Each row is where one point has got to under a steady rotation. How many steps took it there?
The counts run from 0 to 407.
[ 93 158 160 142 158 122 100 136 126 130 111 178 127] => 386
[159 122 160 153 158 102 174 140  97 144  97 136 108] => 149
[ 86 105 119 132 137 142 114 151 116 116  96 169 165] => 372
[147 149 125 118 144  96 160 158 183 131 117 103 156] => 219
[115 125 157 156  99 140 141 165 109 101  79 162 147] => 108
[ 74 125 131 115 185 146 104 158 150 128 135 154 153] => 333
[108 131 173 154 109 120 131 121 157 109  83 169 102] => 103
[ 97 140 189 155 148 138 133 130 105 118 107 176 129] => 88
[152 157 137 128 126  72 162  98 147 123 167 114 144] => 233
[ 89 132 128 145 117 130 108 138 112 112 140 185  86] => 63
[154 158 154 126 135 105 169 133 186 116 140  97 127] => 217
[ 81 127 150 131 125 122 115  86 138  95 146 173 153] => 346
[102  91 134 145  99 135 135 105 107 102 103 182 114] => 79
[116 106 172 150 129 141 160 136 100 108  89 165 137] => 110
[156 118 120 143  86  95 181 119 162 111 125 117  97] => 193
[152 130 105 118 121 115 172 176 158 126 131  96 164] => 221
[122 144 119 121 151 109 145 108 175 119 199 121 111] => 270
[153 140 143 145 124  81 153 132 169 135  89 143  82] => 157
[ 95 104 158 133 161 165 138 154 123 116 110 164 106] => 391
[ 77  99 144 126 152 137 118 139 134 118  90 164 173] => 371
[162 115 143 131 147 124 197 164 146 122 117 110 106] => 186
[ 84 143 162 141 156 131 105 121 152 121 113 179 102] => 66
[169 162 113 159  97  64 149 139 102 138 122 136 116] => 175
[113 167 109 105 154 113 119 152 177 128 175 113 146] => 273
[101 100  88 106 177 112 118 111 156 136 171 138 122] => 302
[153 127 104 144 133  91 142 167 106 152  98 146  89] => 152
[ 83 129 126 111 145 122 122 105 184 108 155 140 150] => 309
[135 146 157 158 139  94 132 114 114 131 105 167  86] => 119
[104 150 139 116 137 139 137 110 135  94 197 129 160] => 292
[ 83 123 127 126 154 117 103 101 164 123 135 180  92] => 362
[106  90  87  96 159 120 145 141 162 140 141 126 172] => 280
[128 164 152 158 108 126 127 175 119 121 104 161  92] => 123
[123 143 114 121  97 116 155 128 170  94 171 114 155] => 253
[ 78  90 123 124 135 144 116 103 153 111 133 174  96] => 42
[147 137 143 115 180 120 177 136 154 125 172  97 140] => 240
[ 93  91 113 111 169 132 135 103 122 125 150 146 187] => 317
[ 95 115  75 105 124 127 112 138 158 108 177 146 112] => 305
[ 83  77 109 114 139 164 137 139 140 103 153 158 123] => 337
[152 130 169 149 105 119 179 158 156 109  94 127 135] => 163
[ 87  81 114 118 152 138 136  94 124 117 135 167 149] => 20
[ 95 119  89 110 170 128 116 142  97 135 171 148 155] => 0
[127 104 150 153 153 109 156 123  91 138  68 160 141] => 112
[160 121 117 144 119  98 166 164 117 138  76 129 160] => 167
[158 128 128 136 100  83 180 108 166 118 122 120 119] => 194
[ 77 150 135 127 132 123  96 129 114 115 137 173 182] => 349
[129 129 152 146 157 116 141 177 144 146  65 145 128] => 128
[ 90  80 138 130 138 145 142  99  95 111 121 176 123] => 376
[157 122 141 151 164  93 161 146 101 146  93 142 102] => 150
[117 166 117 105 163  96 134 129 174 126 173 119 140] => 272
[105 142 175 156 122 116 122 115 162 111  68 174 124] => 104
[170 116 111 133 129 104 185 135 112 129 164 108  99] => 208
[ 83 133 146 105 135 156 121 124 177  95 159 151 127] => 11
[138 121  83 112 133  80 149 113 186 129 147 108 126] => 249
[161 154  90 133 147  70 141 140 152 145 143 111 107] => 212
[ 90 140 141 148 111 129 105 121 107 101 148 183 101] => 382
[103  99  98 115 125 114 154  85 149 108 176 133 149] => 285
[106 143 148 152 115 119 116 158 135 118  68 171 152] => 106
[ 89 121 111 114 171 116 118  92 143 126 170 158 106] => 5
[ 87 154 119 125 136 142  97 146 134 101 183 159 125] => 328
[ 98 156 167 157 109 135 121 140  96 100 129 177 118] => 86
[103 153 145 116 159 121 148 109 136 108 192 129 163] => 293
[ 97 130 147 138 149 160 116 179 110 114 116 174 111] => 389
[134 115 124 160 112 120 143 142  75 118 114 169  90] => 116
[127 120 135 150 139 122 140 185 131 135  61 151 125] => 129
[ 82 125 171 136 132 144 124 103 138 102 124 171 159] => 50
[ 82 119 116 113 177 150 109 169 148 128 136 156 148] => 334
[153 159 121 127 108 101 169 154 166 109 159 101 105] => 215
[127 145 131 116 143 105 160 116 172 119 153 109 185] => 256
[ 99  91 102 141 139 130 112 154 121 135  86 178 109] => 395
[107 131 143 141 162 124 113 179  94 143  92 171 131] => 91
[ 77  95 108 112 130 168 126 143 129  97 142 154 165] => 17
[ 84 132 104 109 123 143 109 151 157  99 158 145 177] => 312
[162 104 113 133 151  95 184 141 155 148  95 114 113] => 188
[ 84 152 137 129 156 115  97 112 128 128 148 170 148] => 29
[ 85 119 156 121 180 168 128 140 128 110 152 162 131] => 34
[100 151 139 109 178 119 134 116 133 122 175 139 176] => 294
[140 139 138 165  67 105 150 132 121 108 101 154 113] => 139
[ 79  64 112 112 151 153 135 117 143 109 135 156 122] => 338
[100 117  68 106 148 120 104 138 152 132 165 147 123] => 304
[118 160 122 109 158 100 136 112 178 122 185 122 122] => 271
[ 82 156 132 127 150 144  92 157 117 119 158 169 150] => 31
[ 79 114 111 122 138 114  91 101 158 117 110 176 119] => 44
[138 105  81 106 135 126 172 136 162 114 169 108 101] => 246
[163 115 110 146 101 108 172 170 105 129  92 127 144] => 168
[ 93 116 161 136 148 170 132 168 113 113 114 165 107] => 390
[107 147  91 123 110 106 110 121 139 116 182 142 165] => 289
[ 88  82 100 118 157 124 111  99 148 129 124 166 133] => 340
[ 87 142  97 117 155 111  87 124 162 134 165 160 119] => 7
[101 144 148 152  89 139 116 151 118 102 103 177 132] => 404
[129 145  75 116 123  81 136 118 187 129 153 117 143] => 250
[ 94 154 147 138 153 128  95 169 111 128 110 176 125] => 387
[154 109  77 123 131  82 164 124 133 138 134 105 156] => 227
[ 81  90 138 138 159 142 126 132 133 130  78 179 138] => 74
[ 93 113 144 154 119 108 116  85 117 124 103 186 122] => 81
[ 86 131 137 128 137 150 115 150  92 105 157 172 154] => 351
[142 107  85 107 130 125 171 161 148 123 170 104 110] => 245
[ 92 100  93 122 127 137 126 115  97 108 188 156 137] => 321
[155 107 100 119 146  83 175 109 140 138 123 102 165] => 226
[142 169 153 160 122  98 140 162 100 138  87 149 147] => 144
[ 81 127 106 128 126 114  84 113 152 112 110 180 132] => 45
[ 99  92 136 137 170 136 127 138 133 137  81 172 108] => 393
[ 91 143 173 147 142 127 115 106 120 112 135 179 111] => 384
[154 163  94 128 122  75 140 161 155 141 149 109  99] => 213
[ 89 108 132 131 194 140 114 125 101 137 136 172 135] => 355
[130 170 141 157 132  86 113 142 120 138  96 171  98] => 121
[107  89  63  95 121 127 146 137 143 113 165 123 164] => 282
[105 120 135 151  92 133 122 148 144 108  96 177  78] => 101
[146 100  99 111 143 112 177 112 177 123 164 110 101] => 247
[ 75 137 113 134 103 125  90 124 146 106 114 183 140] => 46
[130 112 116 154 126 105 133 149  70 143  89 170 123] => 114
[ 88 138 117 123 159 104  94  90 128 124 173 163 135] => 325
[100  98 153 132 174 150 131 136 129 129  94 170 106] => 392
[156 128 164 155 130 132 172 166  92 119 113 143 115] => 147
[112 103 113  95 169 127 150 133 172 129 150 110 168] => 279
[150 146 159 147  90 125 167 170 155 101 105 129 122] => 162
[ 86  96  86 122 141 110 111  99 113 127 135 173 159] => 22
[ 97 132 180 157 120 144 140 120 106 101 105 179 140] => 406
[ 85 107 159 130 152 145 120 126 149 120  95 171 159] => 370
[ 85 102 118 115 185 142 105 149 135 144 123 163 135] => 37
[ 86 109 154 118 192 156 132 127 126 127 146 163 125] => 35
[ 94 111  90 117 160 140 117 145 100 125 178 149 136] => 1
[108 130 101 110 167 142 129 166 113 124 184 132 162] => 297
[100 143 134 156 110  94  98 117 109 119 105 183 138] => 83
[103 150 119 119 111 131 132 118 129  93 204 130 158] => 291
[153 147 121 131 122  89 171  97 142 122 177 115 138] => 232
[134 116  92 113 172  98 151 104 120 148 179 122 147] => 264
[161 164 119 143  99  73 150 136 147 133 109 116 156] => 197
[135  88 136 152 117 125 171 123 130 120  73 152  96] => 133
[147 175 121 126 122 110 161 169 135 115 180 108 146] => 237
[168 127  95 132 132 104 176 168  99 142 147 105 132] => 206
[ 90  99 128 144 128 155 128 148  75 106 135 176 142] => 55
[100 105 143 155 113 119 131  88 118 104 103 181 107] => 80
[110 123 131 100 152 151 157 146 168 106 164 112 153] => 277
[111 112 120  97 169 138 162 134 174 116 156 110 161] => 278
[149  97 118 117 134 100 187 114 148 122 136 104 155] => 225
[125 145  89 113  90 108 138 143 173  99 163 114 147] => 252
[ 78 118 167 127 140 143 122 121 155 106 102 173 146] => 369
[ 83 137 113 109 145 117 107 115 170 113 150 144 172] => 310
[106 136 162 145 172 119 117 155 100 137  97 173 136] => 90
[132 168 147 158 117 100 115 167 120 131 100 164  97] => 122
[ 83  97  88 121 134 115  98 112 152 125 128 166 145] => 341
[ 92 104 108 114 159 142 131 120 117 113 189 160 105] => 3
[106 113  99 118 135  97 138  77 160 117 176 132 146] => 286
[107  99 112 103 166 151 148 143 127 106 193 137 123] => 299
[132 123 110 160 110 112 137 148  67 132  99 170 104] => 115
[165 163 116 157  93  85 153 155 104 131 139 137 105] => 176
[113 139 107 105 137 141 134 175 167 107 178 114 146] => 275
[ 97 118 144 152 121 115 116  96 149 117  91 182 114] => 400
[160 169 141 158  92  94 159 145 123 119 143 134  98] => 177
[162 154 107 159 117  60 153 124 106 142 113 138 121] => 174
[ 83 146 146 128 147 154 103 155 103 107 158 173 136] => 32
[ 82 107  77 120 114 120  97 116 140 109 137 179 138] => 342
[127 159 175 156 115 130 143 169 126 110 105 159  85] => 124
[149 161 132 119 138 122 173 162 135 108 184 106 140] => 238
[ 93 134 111 142 115 113  95 121  93 126 126 186 118] => 380
[ 78 116 113 130  94 137 116 104 131  93 153 171 128] => 344
[132 103 122 155 133 100 139 135  87 141  80 167 131] => 113
[114 122 135 149 149 144 122 182  94 135 105 179 119] => 92
[ 84  95  92 120 164 141 101 161 132 134 121 174 123] => 38
[ 82  85  98 123 135 154 113 145 122 113 138 173  98] => 40
[161 174 160 142 153  84 157 163 138 141 117 122 129] => 181
[141 156 178 159 115  89 152 125 121 124  99 151 141] => 142
[106 131 120 104 140 150 152 160 173 101 176 110 145] => 276
[107 143 163 149 118 110 114 136 150 122  65 172 148] => 105
[153 115  71 120 112  78 160 133 123 139 144 115 155] => 228
[ 91  91 110 125 133 154 114 127 141 108 137 171  98] => 41
[114  87  94 106 117 130 155 101 141 106 176 125 138] => 284
[ 91 108  97 131 153 142 105 145 100 124 146 178 101] => 358
[169 134 145 132 157  86 183 134 121 143 127 105 167] => 203
[126 106 165 151 140 127 160 119  99 126  87 160 134] => 111
